In the data rows, the value 500 means zero.
Every row has a hidden score. In each pair, how much higher is the second row's than the first's? 20 means about the same, 40 much higher and 0 much lower. The score is a weighted sum of the row's numbers plus the product of two more (or one squared), each taken from its middle value.
c(556, 536, 359, 494, 327, 728, 524, 426, 718, 354, 407, 414, 528, 550,
  583, 319)
c(501, 419, 374, 608, 230, 580, 454, 340, 548, 448, 422, 401, 427, 397,
  583, 389) >> 10
c(310, 601, 551, 706, 414, 381, 337, 511, 564, 468, 660, 677, 469, 361,
  615, 658)
c(606, 412, 486, 653, 545, 370, 550, 433, 369, 631, 446, 503, 387, 444,
  402, 612) >> 25
c(297, 604, 680, 574, 559, 438, 331, 577, 543, 485, 729, 717, 629, 485,
  572, 634)
c(652, 545, 527, 423, 614, 567, 581, 583, 529, 388, 398, 440, 491, 547,
  465, 512) >> 24
c(532, 242, 426, 445, 436, 291, 564, 718, 340, 596, 510, 438, 410, 587,
  583, 442)
c(595, 454, 619, 482, 711, 437, 549, 501, 345, 657, 496, 563, 557, 499,
  343, 610) >> 17
c(681, 644, 572, 455, 599, 625, 526, 473, 610, 318, 440, 440, 504, 470,
  441, 516)
c(587, 407, 297, 391, 432, 480, 705, 717, 454, 382, 390, 340, 463, 729,
  639, 296) >> 22
c(593, 438, 597, 554, 650, 455, 500, 488, 360, 756, 597, 654, 412, 470,
  318, 671)
c(518, 486, 568, 463, 415, 630, 401, 386, 597, 469, 481, 413, 582, 473,
  544, 362) >> 9
c(587, 424, 486, 609, 577, 404, 561, 393, 341, 631, 457, 501, 411, 427,
  364, 623)
c(461, 519, 556, 488, 450, 566, 379, 445, 599, 416, 524, 497, 596, 498,
  586, 392) >> 14
c(599, 321, 430, 364, 525, 305, 635, 723, 331, 502, 436, 380, 512, 686,
  579, 370)
c(515, 574, 380, 501, 411, 763, 529, 403, 718, 345, 420, 390, 516, 563,
  579, 297) >> 21
c(343, 603, 643, 521, 597, 443, 361, 573, 538, 500, 683, 671, 638, 456,
  514, 603)
c(438, 560, 369, 508, 362, 718, 537, 271, 611, 422, 422, 383, 574, 507,
  505, 327) >> 28
c(595, 567, 684, 461, 583, 501, 361, 477, 523, 525, 581, 570, 457, 323,
  413, 672)
c(571, 403, 446, 616, 560, 388, 579, 407, 345, 660, 473, 514, 385, 439,
  349, 626) >> 13
c(503, 475, 572, 452, 463, 612, 446, 437, 578, 473, 471, 439, 622, 497,
  556, 381)
c(409, 509, 354, 473, 330, 775, 517, 272, 647, 411, 371, 389, 557, 473,
  546, 299) >> 21
c(628, 519, 594, 529, 506, 448, 436, 406, 519, 410, 465, 433, 449, 305,
  459, 600)
c(288, 626, 659, 610, 552, 467, 268, 572, 578, 616, 831, 751, 521, 400,
  577, 700) >> 33
c(290, 606, 671, 597, 525, 453, 282, 571, 602, 585, 789, 794, 511, 390,
  550, 666)
c(638, 528, 624, 545, 494, 454, 450, 393, 505, 452, 443, 451, 416, 331,
  440, 624) >> 15
c(515, 502, 462, 484, 601, 543, 646, 380, 371, 620, 399, 485, 509, 574,
  332, 523)
c(424, 534, 353, 504, 321, 745, 512, 265, 642, 419, 390, 359, 591, 504,
  573, 273) >> 13
c(447, 357, 263, 363, 366, 425, 726, 596, 349, 475, 327, 301, 494, 690,
  584, 301)
c(518, 532, 373, 497, 368, 764, 541, 418, 726, 364, 423, 415, 511, 581,
  611, 299) >> 14
c(609, 505, 577, 539, 479, 466, 428, 402, 522, 427, 468, 442, 407, 330,
  454, 596)
c(362, 705, 537, 578, 513, 568, 426, 598, 694, 374, 640, 647, 572, 530,
  586, 596) >> 23
c(520, 259, 326, 520, 360, 265, 675, 633, 342, 505, 381, 335, 394, 588,
  625, 397)
c(314, 610, 658, 616, 544, 461, 267, 555, 609, 584, 797, 769, 508, 380,
  537, 701) >> 21
c(430, 542, 364, 470, 347, 738, 514, 269, 626, 407, 377, 353, 551, 497,
  502, 343)
c(651, 611, 692, 359, 657, 542, 407, 467, 492, 458, 491, 484, 569, 422,
  439, 564) >> 23
c(600, 552, 441, 498, 642, 561, 635, 525, 450, 569, 427, 523, 509, 574,
  402, 543)
c(471, 465, 391, 623, 272, 563, 432, 308, 621, 453, 459, 379, 424, 419,
  554, 397) >> 20
c(394, 631, 683, 528, 584, 465, 357, 557, 534, 492, 657, 649, 629, 450,
  517, 596)
c(374, 733, 514, 586, 512, 598, 446, 560, 690, 396, 638, 605, 564, 519,
  594, 498) >> 26
c(564, 456, 577, 494, 635, 475, 512, 495, 371, 606, 438, 516, 554, 533,
  377, 541)
c(640, 646, 579, 438, 647, 623, 532, 486, 585, 345, 445, 486, 531, 441,
  445, 538) >> 18
c(589, 529, 629, 557, 543, 455, 456, 388, 488, 450, 444, 427, 424, 355,
  416, 621)
c(371, 709, 540, 575, 526, 556, 428, 617, 694, 425, 699, 657, 562, 571,
  617, 569) >> 21
c(193, 698, 487, 581, 505, 570, 410, 444, 600, 448, 669, 635, 649, 462,
  563, 517)
c(207, 679, 494, 630, 445, 534, 415, 425, 600, 462, 653, 653, 639, 470,
  547, 551) >> 17
c(392, 562, 502, 652, 389, 412, 410, 480, 555, 517, 654, 600, 465, 439,
  552, 620)
c(506, 463, 493, 521, 378, 641, 367, 407, 613, 547, 551, 495, 452, 422,
  546, 410) >> 20
c(568, 318, 445, 356, 512, 325, 602, 677, 345, 522, 445, 409, 558, 663,
  578, 381)
c(451, 469, 387, 587, 249, 571, 451, 316, 627, 470, 403, 399, 428, 384,
  572, 384) >> 22
c(582, 436, 584, 528, 692, 442, 476, 501, 371, 716, 558, 643, 415, 462,
  316, 681)
c(512, 312, 448, 458, 489, 360, 546, 708, 363, 612, 461, 477, 372, 619,
  567, 424) >> 16
c(311, 626, 667, 529, 555, 443, 342, 561, 594, 487, 714, 697, 632, 452,
  567, 600)
c(522, 480, 538, 455, 485, 606, 439, 411, 579, 464, 496, 461, 563, 498,
  495, 389) >> 20
c(519, 479, 531, 440, 408, 634, 415, 395, 609, 453, 454, 414, 566, 473,
  564, 344)
c(565, 408, 605, 558, 663, 452, 466, 493, 364, 761, 553, 655, 440, 457,
  313, 695) >> 26
c(426, 444, 431, 615, 252, 509, 465, 390, 591, 465, 483, 443, 425, 419,
  571, 458)
c(303, 556, 573, 691, 394, 366, 363, 489, 603, 513, 704, 649, 484, 339,
  594, 632) >> 17
c(645, 526, 723, 458, 606, 520, 356, 491, 536, 515, 538, 566, 452, 347,
  395, 632)
c(253, 666, 503, 524, 446, 587, 454, 465, 588, 454, 610, 626, 596, 503,
  562, 546) >> 21
c(305, 564, 502, 684, 380, 425, 383, 475, 579, 494, 647, 586, 475, 396,
  602, 591)
c(597, 532, 494, 515, 621, 558, 619, 511, 481, 494, 468, 541, 509, 580,
  392, 543) >> 15
c(488, 470, 536, 491, 394, 627, 331, 402, 592, 584, 528, 525, 439, 430,
  538, 478)
c(495, 506, 473, 517, 622, 581, 636, 356, 354, 603, 423, 502, 535, 532,
  304, 523) >> 14
c(646, 602, 698, 467, 665, 499, 350, 457, 543, 533, 587, 568, 444, 317,
  373, 655)
c(539, 537, 528, 485, 645, 582, 574, 369, 450, 528, 403, 483, 548, 496,
  310, 548) >> 9
c(577, 379, 309, 427, 449, 432, 721, 761, 419, 412, 376, 345, 434, 754,
  610, 334)
c(381, 663, 480, 574, 461, 555, 468, 643, 650, 398, 657, 638, 525, 573,
  609, 548) >> 17
c(630, 524, 725, 458, 648, 516, 378, 462, 474, 577, 547, 590, 465, 346,
  342, 653)
c(534, 549, 409, 495, 370, 773, 524, 429, 692, 352, 432, 388, 484, 565,
  584, 321) >> 21
c(547, 455, 588, 557, 670, 457, 469, 467, 395, 747, 561, 656, 406, 436,
  333, 642)
c(324, 685, 549, 559, 523, 584, 425, 574, 651, 396, 666, 667, 573, 529,
  555, 559) >> 11
c(559, 294, 436, 369, 539, 313, 643, 770, 298, 509, 436, 399, 531, 665,
  593, 328)
c(527, 531, 435, 505, 617, 582, 625, 359, 398, 578, 407, 497, 538, 535,
  293, 506) >> 22
c(551, 256, 327, 519, 299, 269, 650, 598, 377, 491, 386, 324, 362, 580,
  629, 387)
c(329, 718, 516, 597, 501, 570, 448, 602, 702, 378, 689, 681, 611, 527,
  616, 586) >> 19
c(648, 547, 643, 468, 685, 483, 383, 459, 457, 541, 546, 572, 453, 361,
  374, 677)
c(641, 598, 720, 425, 644, 503, 391, 482, 512, 470, 528, 499, 601, 387,
  409, 551) >> 7
c(405, 360, 275, 404, 406, 454, 681, 549, 442, 470, 391, 341, 493, 672,
  552, 313)
c(357, 591, 508, 715, 390, 385, 362, 487, 575, 499, 668, 624, 496, 375,
  591, 611) >> 12
c(542, 259, 433, 397, 483, 317, 573, 728, 321, 596, 497, 462, 380, 617,
  613, 443)
c(511, 459, 570, 437, 415, 626, 392, 416, 581, 480, 506, 477, 589, 491,
  547, 367) >> 11
c(247, 640, 487, 560, 489, 575, 442, 425, 616, 478, 645, 618, 622, 492,
  560, 528)
c(536, 269, 317, 514, 302, 248, 626, 635, 358, 486, 391, 314, 364, 577,
  610, 418) >> 29
c(594, 529, 481, 512, 644, 560, 617, 505, 457, 552, 430, 547, 491, 607,
  424, 540)
c(570, 300, 435, 357, 477, 315, 628, 742, 298, 552, 406, 387, 558, 665,
  575, 383) >> 12
c(233, 705, 506, 579, 485, 537, 396, 433, 646, 455, 664, 643, 608, 488,
  537, 527)
c(330, 630, 702, 579, 527, 463, 336, 564, 560, 519, 698, 681, 664, 468,
  567, 615) >> 15
c(392, 537, 355, 471, 341, 745, 487, 275, 624, 403, 408, 391, 577, 536,
  527, 315)
c(425, 502, 349, 499, 355, 742, 492, 267, 659, 375, 380, 395, 571, 508,
  522, 303) >> 12
c(322, 553, 541, 697, 384, 402, 350, 448, 590, 517, 691, 653, 489, 394,
  591, 618)
c(471, 446, 509, 523, 388, 638, 342, 386, 609, 516, 584, 524, 450, 413,
  543, 450) >> 25
c(545, 599, 695, 456, 602, 514, 338, 503, 535, 543, 620, 633, 465, 362,
  418, 677)
c(521, 291, 404, 394, 450, 333, 568, 715, 329, 606, 488, 470, 402, 599,
  584, 445) >> 10
c(501, 441, 512, 515, 390, 610, 388, 423, 577, 560, 511, 524, 455, 423,
  513, 480)
c(605, 538, 699, 435, 619, 522, 356, 420, 537, 518, 530, 552, 477, 326,
  395, 602) >> 22
c(581, 360, 297, 407, 447, 427, 729, 730, 444, 414, 328, 368, 431, 735,
  602, 339)
c(675, 583, 705, 332, 685, 505, 418, 495, 510, 450, 491, 481, 603, 373,
  396, 584) >> 24
c(290, 612, 663, 606, 523, 451, 264, 586, 606, 596, 783, 784, 538, 413,
  517, 706)
c(467, 483, 497, 637, 495, 382, 504, 448, 450, 611, 545, 555, 438, 416,
  440, 600) >> 20
c(555, 308, 445, 385, 470, 302, 598, 725, 333, 512, 455, 402, 514, 670,
  616, 370)
c(619, 379, 350, 447, 489, 462, 743, 706, 420, 453, 358, 395, 462, 708,
  555, 378) >> 17
c(491, 492, 452, 494, 632, 547, 654, 350, 398, 579, 399, 513, 561, 525,
  321, 515)
c(364, 587, 522, 707, 381, 398, 357, 456, 614, 494, 656, 609, 479, 416,
  622, 583) >> 26
c(432, 450, 423, 603, 296, 536, 416, 335, 571, 441, 483, 431, 436, 392,
  581, 411)
c(569, 414, 466, 650, 533, 378, 559, 376, 369, 628, 448, 490, 397, 444,
  380, 600) >> 23
c(492, 436, 365, 407, 484, 493, 635, 496, 419, 447, 360, 373, 526, 599,
  518, 386)
c(540, 587, 551, 462, 557, 625, 536, 370, 509, 390, 350, 399, 548, 424,
  386, 502) >> 30
c(318, 684, 543, 579, 539, 561, 456, 583, 713, 390, 684, 648, 558, 513,
  599, 560)
c(609, 524, 588, 571, 527, 440, 449, 383, 488, 452, 428, 423, 446, 317,
  434, 586) >> 22
c(590, 529, 735, 450, 624, 514, 346, 482, 514, 538, 574, 572, 483, 346,
  402, 695)
c(676, 657, 577, 426, 607, 623, 517, 511, 591, 327, 432, 445, 534, 408,
  467, 523) >> 14
c(545, 550, 407, 493, 331, 745, 537, 447, 728, 401, 411, 407, 517, 570,
  624, 311)
c(597, 359, 288, 376, 455, 425, 754, 751, 414, 393, 333, 342, 443, 768,
  624, 309) >> 13
c(486, 484, 509, 520, 409, 638, 332, 409, 611, 569, 544, 543, 474, 431,
  533, 467)
c(694, 634, 550, 416, 602, 622, 530, 493, 617, 345, 415, 450, 562, 458,
  456, 508) >> 17
c(573, 472, 607, 492, 699, 449, 531, 508, 329, 689, 469, 555, 567, 538,
  333, 595)
c(522, 255, 335, 506, 356, 287, 665, 629, 367, 526, 386, 335, 376, 587,
  604, 406) >> 23
c(573, 430, 567, 587, 666, 423, 497, 493, 386, 741, 572, 618, 425, 487,
  358, 663)
c(551, 628, 557, 432, 561, 604, 516, 352, 517, 399, 367, 402, 549, 450,
  384, 525) >> 20
c(503, 486, 529, 478, 386, 615, 417, 420, 594, 474, 476, 457, 622, 498,
  564, 361)
c(646, 599, 719, 380, 661, 536, 408, 494, 483, 518, 466, 473, 581, 422,
  391, 561) >> 30
c(511, 649, 532, 504, 541, 572, 478, 552, 638, 361, 548, 556, 544, 553,
  545, 512)
c(532, 419, 467, 609, 440, 346, 539, 506, 393, 565, 488, 497, 385, 462,
  498, 575) >> 17
c(239, 657, 496, 533, 433, 563, 459, 443, 620, 401, 617, 635, 607, 493,
  553, 539)
c(551, 359, 434, 380, 534, 380, 567, 666, 373, 523, 432, 387, 556, 663,
  590, 384) >> 23
c(540, 331, 472, 450, 477, 369, 514, 654, 390, 573, 539, 482, 416, 577,
  534, 495)
c(487, 379, 296, 419, 478, 435, 706, 537, 364, 510, 361, 377, 497, 686,
  507, 364) >> 20
c(689, 612, 577, 439, 646, 607, 563, 517, 558, 395, 384, 445, 536, 496,
  422, 526)
c(505, 601, 529, 418, 572, 599, 512, 332, 519, 436, 441, 460, 570, 422,
  410, 505) >> 23
c(462, 439, 492, 507, 345, 578, 382, 450, 597, 550, 566, 490, 463, 472,
  544, 460)
c(300, 551, 518, 680, 409, 407, 357, 475, 564, 536, 688, 655, 459, 400,
  614, 637) >> 16
c(571, 402, 481, 598, 585, 410, 583, 419, 367, 634, 441, 520, 407, 439,
  365, 607)
c(648, 534, 693, 428, 671, 508, 339, 477, 511, 555, 564, 552, 438, 330,
  392, 672) >> 38
c(576, 515, 682, 480, 672, 478, 398, 473, 417, 595, 544, 568, 447, 407,
  384, 643)
c(252, 649, 480, 565, 422, 545, 466, 449, 607, 459, 619, 605, 595, 484,
  551, 529) >> 18
c(553, 370, 356, 586, 276, 475, 487, 386, 535, 444, 443, 369, 421, 431,
  595, 372)
c(560, 375, 279, 435, 437, 449, 734, 719, 433, 402, 362, 338, 461, 705,
  621, 321) >> 26
c(185, 691, 501, 567, 467, 559, 410, 454, 661, 454, 651, 647, 623, 475,
  541, 545)
c(549, 619, 559, 397, 533, 637, 492, 348, 507, 410, 389, 390, 572, 412,
  377, 512) >> 25
c(526, 285, 414, 412, 437, 296, 590, 697, 342, 584, 505, 465, 387, 634,
  578, 418)
c(479, 281, 428, 407, 473, 323, 564, 731, 324, 564, 498, 480, 385, 617,
  589, 470) >> 15
c(577, 383, 310, 398, 471, 432, 726, 748, 395, 384, 376, 338, 454, 728,
  636, 324)
c(310, 603, 644, 609, 499, 406, 246, 549, 590, 614, 798, 786, 534, 426,
  568, 723) >> 38
c(643, 571, 724, 400, 668, 504, 414, 500, 465, 432, 481, 471, 586, 383,
  415, 583)
c(638, 500, 602, 573, 479, 442, 456, 421, 455, 420, 440, 427, 432, 321,
  437, 596) >> 26
c(510, 393, 491, 425, 512, 419, 533, 630, 418, 493, 450, 420, 570, 585,
  601, 383)
c(569, 506, 629, 462, 563, 576, 357, 451, 530, 541, 539, 526, 420, 376,
  431, 561) >> 25
c(562, 473, 610, 483, 708, 446, 525, 500, 340, 669, 467, 566, 520, 508,
  352, 587)
c(533, 637, 575, 405, 569, 616, 500, 352, 537, 417, 431, 444, 595, 404,
  371, 531) >> 20
c(473, 463, 520, 540, 383, 637, 351, 398, 595, 546, 557, 519, 423, 442,
  528, 425)
c(423, 539, 363, 496, 316, 729, 485, 244, 659, 389, 414, 381, 589, 472,
  538, 296) >> 14
c(294, 644, 645, 602, 572, 446, 258, 558, 594, 595, 819, 807, 510, 385,
  577, 682)
c(603, 426, 478, 530, 526, 372, 530, 433, 418, 504, 451, 415, 393, 404,
  435, 544) >> 4
c(265, 642, 655, 587, 523, 462, 255, 564, 608, 586, 830, 791, 492, 411,
  546, 712)
c(546, 262, 274, 491, 296, 238, 672, 644, 293, 487, 410, 331, 346, 609,
  619, 372) >> 12
c(602, 547, 482, 510, 621, 566, 656, 530, 470, 552, 423, 534, 505, 572,
  385, 519)
c(454, 366, 280, 383, 415, 414, 730, 565, 354, 465, 339, 309, 501, 684,
  576, 319) >> 28
c(552, 389, 295, 381, 450, 415, 723, 738, 422, 380, 368, 342, 468, 769,
  631, 325)
c(310, 575, 521, 685, 364, 385, 344, 484, 594, 527, 712, 669, 520, 372,
  597, 644) >> 17
c(458, 494, 417, 504, 509, 601, 619, 346, 474, 558, 391, 451, 532, 559,
  400, 421)
c(562, 590, 399, 497, 372, 762, 523, 423, 702, 371, 436, 419, 532, 556,
  566, 322) >> 20
c(453, 499, 445, 528, 601, 552, 635, 363, 398, 614, 387, 509, 558, 529,
  313, 538)
c(495, 434, 360, 593, 265, 563, 436, 318, 621, 463, 419, 392, 423, 382,
  568, 380) >> 15
c(533, 424, 395, 610, 384, 490, 508, 362, 490, 587, 476, 440, 402, 430,
  503, 467)
c(430, 403, 266, 389, 444, 441, 705, 552, 388, 481, 352, 324, 506, 669,
  552, 317) >> 27
c(550, 440, 557, 552, 510, 543, 400, 462, 485, 613, 561, 575, 447, 437,
  450, 550)
c(327, 748, 535, 564, 527, 541, 434, 595, 677, 409, 713, 678, 581, 507,
  617, 572) >> 28
c(663, 546, 577, 557, 477, 433, 449, 402, 496, 455, 418, 413, 428, 312,
  436, 605)
c(577, 652, 568, 445, 584, 609, 517, 341, 511, 457, 398, 421, 542, 381,
  376, 505) >> 26
c(510, 466, 523, 448, 380, 622, 416, 424, 567, 458, 486, 431, 566, 491,
  563, 345)
c(283, 655, 673, 553, 568, 437, 304, 588, 583, 514, 770, 707, 652, 459,
  578, 601) >> 23
c(563, 349, 489, 345, 554, 330, 614, 719, 314, 525, 424, 434, 521, 692,
  573, 408)
c(652, 646, 574, 436, 637, 648, 536, 480, 625, 351, 408, 473, 521, 438,
  424, 518) >> 19
c(483, 460, 546, 514, 382, 636, 337, 397, 586, 560, 534, 536, 433, 434,
  561, 443)
c(271, 644, 649, 613, 510, 435, 255, 557, 610, 600, 839, 782, 508, 406,
  586, 688) >> 27
c(391, 412, 343, 444, 441, 470, 669, 552, 416, 470, 402, 386, 546, 627,
  557, 351)
c(662, 561, 709, 368, 652, 523, 445, 480, 485, 475, 450, 460, 567, 387,
  444, 565) >> 9
c(629, 534, 460, 510, 655, 542, 644, 514, 446, 534, 404, 522, 494, 579,
  376, 537)
c(594, 486, 587, 468, 578, 478, 509, 481, 413, 580, 477, 509, 586, 496,
  416, 511) >> 16
c(586, 429, 591, 574, 703, 477, 470, 456, 392, 722, 555, 633, 412, 461,
  327, 669)
c(292, 577, 552, 689, 381, 383, 358, 517, 602, 477, 690, 676, 506, 414,
  605, 639) >> 10
c(494, 517, 426, 485, 593, 537, 642, 365, 384, 631, 408, 508, 550, 533,
  296, 542)
c(552, 629, 590, 409, 659, 599, 524, 329, 514, 417, 387, 397, 544, 415,
  367, 521) >> 24
c(687, 646, 586, 449, 576, 627, 532, 502, 622, 348, 409, 441, 554, 463,
  459, 505)
c(531, 349, 469, 375, 484, 295, 604, 724, 344, 518, 460, 418, 540, 666,
  607, 381) >> 23
c(261, 595, 656, 586, 530, 438, 292, 572, 562, 576, 772, 764, 484, 459,
  551, 685)
c(681, 569, 698, 410, 675, 504, 430, 480, 494, 433, 466, 471, 568, 375,
  417, 567) >> 8
c(649, 532, 702, 423, 609, 502, 350, 487, 512, 545, 547, 556, 434, 353,
  382, 641)
c(476, 274, 447, 427, 449, 310, 585, 713, 294, 598, 478, 476, 407, 624,
  585, 446) >> 10
c(472, 449, 491, 517, 372, 629, 368, 400, 603, 544, 555, 505, 441, 428,
  559, 439)
c(577, 303, 438, 335, 475, 323, 620, 737, 310, 496, 398, 390, 522, 685,
  583, 378) >> 11
c(569, 540, 424, 472, 404, 730, 534, 448, 693, 382, 444, 421, 480, 568,
  565, 366)
c(296, 632, 506, 545, 463, 577, 475, 462, 579, 521, 571, 607, 583, 506,
  509, 529) >> 13
c(551, 289, 451, 339, 543, 313, 634, 737, 336, 549, 414, 403, 505, 672,
  559, 395)
c(521, 477, 442, 490, 630, 597, 615, 390, 417, 557, 402, 480, 533, 538,
  311, 521) >> 20
c(693, 662, 566, 404, 615, 642, 525, 484, 568, 382, 422, 436, 511, 465,
  445, 504)
c(618, 549, 480, 533, 661, 560, 617, 486, 479, 520, 435, 531, 490, 574,
  359, 521) >> 13
c(572, 398, 289, 413, 445, 433, 745, 721, 429, 395, 377, 327, 479, 717,
  636, 314)
c(249, 583, 505, 720, 395, 357, 378, 481, 613, 526, 727, 664, 497, 393,
  575, 635) >> 19
c(475, 433, 389, 598, 237, 568, 449, 299, 614, 410, 426, 348, 459, 407,
  590, 374)
c(473, 448, 528, 447, 396, 634, 389, 412, 576, 433, 484, 426, 607, 501,
  565, 376) >> 15
c(512, 536, 371, 511, 321, 753, 516, 436, 668, 330, 401, 382, 492, 596,
  625, 300)
c(578, 415, 324, 421, 445, 446, 710, 742, 436, 422, 339, 357, 458, 725,
  601, 350) >> 24
c(487, 502, 510, 485, 445, 606, 407, 428, 585, 477, 510, 483, 565, 475,
  579, 373)
c(527, 433, 520, 446, 400, 580, 442, 471, 525, 473, 469, 454, 571, 520,
  555, 383) >> 17
c(508, 580, 395, 512, 389, 755, 518, 422, 709, 367, 430, 439, 515, 573,
  600, 343)
c(612, 513, 572, 526, 513, 464, 451, 392, 525, 439, 451, 412, 413, 318,
  431, 602) >> 16
c(541, 557, 388, 507, 379, 741, 539, 433, 712, 338, 416, 416, 515, 555,
  578, 314)
c(624, 550, 483, 518, 662, 581, 629, 486, 492, 531, 422, 533, 491, 590,
  364, 531) >> 25
c(615, 446, 609, 526, 723, 465, 514, 492, 335, 678, 500, 566, 564, 523,
  345, 608)
c(262, 585, 532, 682, 370, 372, 360, 480, 577, 467, 707, 658, 505, 369,
  604, 621) >> 20
c(289, 593, 515, 706, 436, 385, 364, 487, 592, 474, 733, 659, 510, 396,
  608, 611)
c(419, 555, 611, 493, 521, 504, 406, 516, 574, 524, 608, 600, 624, 473,
  532, 561) >> 22
c(523, 528, 446, 482, 631, 556, 637, 383, 396, 570, 388, 475, 516, 525,
  338, 528)
c(507, 448, 381, 613, 287, 555, 457, 344, 577, 463, 433, 409, 442, 455,
  565, 399) >> 16
c(447, 347, 273, 382, 432, 453, 739, 610, 361, 471, 334, 340, 513, 665,
  568, 317)
c(469, 351, 298, 392, 419, 413, 709, 584, 368, 483, 340, 356, 497, 678,
  565, 318) >> 19
c(347, 717, 546, 582, 480, 575, 426, 577, 677, 413, 695, 672, 592, 527,
  613, 581)
c(635, 653, 557, 466, 618, 626, 499, 500, 608, 343, 423, 454, 506, 462,
  454, 547) >> 13
c(549, 443, 584, 554, 657, 453, 446, 488, 358, 723, 543, 626, 416, 464,
  355, 685)
c(498, 445, 476, 530, 397, 633, 338, 388, 625, 541, 538, 511, 457, 430,
  539, 457) >> 23
c(541, 479, 428, 507, 605, 547, 663, 376, 375, 596, 390, 501, 511, 562,
  329, 531)
c(622, 515, 468, 526, 632, 565, 657, 514, 474, 547, 415, 515, 470, 577,
  360, 546) >> 20
c(305, 670, 652, 541, 599, 430, 328, 576, 558, 522, 739, 716, 622, 471,
  554, 622)
c(443, 533, 356, 460, 305, 737, 489, 276, 646, 398, 386, 363, 566, 497,
  535, 300) >> 19
c(295, 588, 540, 688, 406, 375, 376, 543, 580, 493, 674, 667, 484, 400,
  594, 638)
c(642, 468, 522, 566, 519, 421, 491, 391, 429, 507, 445, 465, 415, 356,
  403, 593) >> 18
c(518, 533, 439, 489, 644, 567, 650, 376, 414, 574, 388, 495, 521, 549,
  306, 544)
c(591, 538, 705, 447, 662, 490, 390, 456, 509, 586, 562, 562, 438, 371,
  381, 682) >> 31
c(462, 524, 379, 475, 373, 705, 549, 299, 602, 440, 386, 399, 555, 477,
  524, 342)
c(562, 312, 430, 348, 487, 329, 630, 707, 331, 532, 444, 414, 524, 715,
  585, 368) >> 22
c(506, 478, 518, 452, 408, 639, 432, 427, 587, 474, 478, 441, 555, 506,
  555, 352)
c(543, 655, 563, 394, 612, 643, 496, 323, 516, 385, 385, 440, 571, 392,
  367, 500) >> 20
c(317, 711, 515, 566, 516, 538, 431, 592, 679, 392, 694, 660, 576, 540,
  621, 593)
c(320, 590, 683, 528, 550, 437, 348, 572, 522, 480, 723, 681, 629, 505,
  607, 604) >> 9
c(331, 703, 552, 591, 507, 539, 418, 594, 710, 389, 681, 671, 544, 559,
  604, 550)
c(542, 301, 455, 353, 493, 314, 629, 769, 292, 522, 409, 377, 528, 708,
  591, 387) >> 25
c(430, 433, 372, 634, 273, 548, 423, 321, 612, 469, 446, 395, 419, 422,
  565, 389)
c(252, 691, 510, 540, 479, 570, 419, 415, 666, 439, 658, 633, 617, 466,
  558, 578) >> 23
c(262, 579, 560, 684, 378, 391, 357, 486, 604, 529, 697, 664, 479, 416,
  603, 652)
c(675, 643, 605, 464, 658, 622, 513, 491, 609, 350, 431, 436, 495, 442,
  412, 537) >> 17
c(563, 395, 301, 419, 489, 446, 743, 720, 418, 414, 387, 357, 481, 710,
  598, 353)
c(602, 341, 496, 352, 505, 335, 618, 687, 329, 532, 386, 408, 519, 679,
  560, 394) >> 19
c(614, 436, 605, 450, 719, 428, 535, 506, 345, 662, 506, 555, 570, 529,
  326, 609)
c(329, 617, 686, 598, 574, 467, 256, 555, 577, 572, 778, 789, 535, 399,
  539, 710) >> 25
c(560, 451, 610, 522, 657, 471, 463, 474, 393, 727, 555, 640, 396, 450,
  327, 641)
c(322, 615, 645, 601, 565, 430, 290, 566, 579, 613, 793, 789, 507, 412,
  530, 697) >> 24
c(623, 525, 577, 533, 516, 440, 452, 386, 482, 405, 425, 422, 404, 311,
  469, 576)
c(646, 645, 497, 457, 575, 660, 519, 486, 628, 334, 409, 423, 506, 484,
  463, 445) >> 23
c(631, 527, 595, 551, 541, 441, 440, 396, 494, 475, 471, 414, 425, 335,
  423, 612)
c(626, 563, 717, 462, 610, 526, 347, 492, 535, 548, 533, 560, 438, 337,
  376, 675) >> 19
c(332, 577, 635, 571, 515, 504, 277, 549, 600, 581, 782, 741, 507, 401,
  557, 640)
c(661, 669, 593, 414, 638, 625, 543, 476, 600, 327, 434, 447, 528, 453,
  423, 543) >> 13
c(585, 463, 586, 468, 740, 433, 530, 517, 379, 657, 479, 569, 593, 494,
  338, 575)
c(551, 493, 567, 515, 669, 437, 467, 488, 366, 693, 570, 617, 400, 458,
  342, 682) >> 39
